[-75.4 -26.4  66.5 -65.2  78.3  76.3 -19.2   2.7  11.2  29.3  22.0  21.2
   2.8 -56.1  41.0 -24.2 -56.1 -46.7 -16.1]  Lep
[ 72.5  32.3 -45.4  64.2 -54.1 -53.8  25.6   8.3   0.9 -14.4  -7.4  -7.1
   8.4  56.4 -22.8  31.6  56.6  48.5  24.3]  muno
[-82.8 -29.9  72.9 -71.9  84.2  83.9 -20.9   1.7  11.5  31.8  22.4  22.1
   1.6 -61.7  42.7 -29.2 -61.9 -51.2 -19.4]  zed
[ 78.5  28.5   9.0  64.0 -47.4  10.4  56.9   2.0  14.2  17.7 -20.9   0.3
  -3.3  65.8 -49.2 -24.1  60.6  67.4  -1.2]  mif
[ 70.5  31.6 -43.6  62.5 -52.5 -51.4  25.2   8.3   1.3 -13.5  -7.1  -6.7
   8.3  55.1 -22.2  30.4  55.1  47.5  23.5]  tosez
step +1: [-47.4] | [-47.3]
present: [ 22.1   1.6 -61.7] | yes

[  4.2 -83.7  -2.6 -37.1  37.5  13.8 -54.1 -43.9   1.5 -24.4 -39.0  14.1
   8.8  60.2 -12.6  -7.0   7.9 -40.0  -4.0 -11.9   5.6  -9.0 -63.3  -0.2
  -9.4 -10.1  -5.2  18.5 -28.6  -9.9  -2.9  28.6 -48.9 -10.8  42.9  -5.5
  17.3  -0.9 -74.2  -2.5  45.4] = bav
[-17.1   0.9 -39.3 -23.6 -22.9  43.3 -22.2  11.7 -37.0  81.7  -0.6 -18.9
   0.9  36.6  -3.2 -52.6  37.4  29.6  29.9  38.2  10.0  19.4 -46.5  48.6
   5.5  -8.5  31.7 -30.7 -11.2  49.9 -18.0 -19.8 -54.8 -34.3  42.6  -7.1
 -39.0 -14.1  -7.8  21.2   8.6] = raz
[ 18.3  16.9  36.3   5.2  25.3 -34.6  15.4 -27.0  60.3 -65.3 -55.4  36.7
  -2.0 -16.6   7.7  15.5 -74.2  65.0  32.5 -27.3 -24.8  -6.2 -33.9   2.8
 -19.2  -2.6 -12.5  10.2 -40.9   1.0  -7.1 -28.2 -19.7 -17.4  19.6  28.7
   7.1 -19.5  48.5 -36.2 -38.5] = Geg
step -1: [ 11.7 -37.0  81.7] | [ 11.6 -37.1  81.6]
find: [ 18.3  16.9  36.3   5.2  25.3 -34.6  15.4 -27.0  60.3 -65.3 -55.4  36.7
  -2.0 -16.6   7.7  15.5 -74.2  65.0  32.5 -27.3 -24.8  -6.2 -33.9   2.8
 -19.2  -2.6 -12.5  10.2 -40.9   1.0  -7.1 -28.2 -19.7 -17.4  19.6  28.7
   7.1 -19.5  48.5 -36.2 -38.5] | Geg
present: [ 65.0 -74.2] | no
present: [ -9.9 -28.6  18.5] | no
find: [  4.2 -83.7  -2.6 -37.1  37.5  13.8 -54.1 -43.9   1.5 -24.4 -39.0  14.1
   8.8  60.2 -12.6  -7.0   7.9 -40.0  -4.0 -11.9   5.6  -9.0 -63.3  -0.2
  -9.4 -10.1  -5.2  18.5 -28.6  -9.9  -2.9  28.6 -48.9 -10.8  42.9  -5.5
  17.3  -0.9 -74.2  -2.5  45.4] | bav

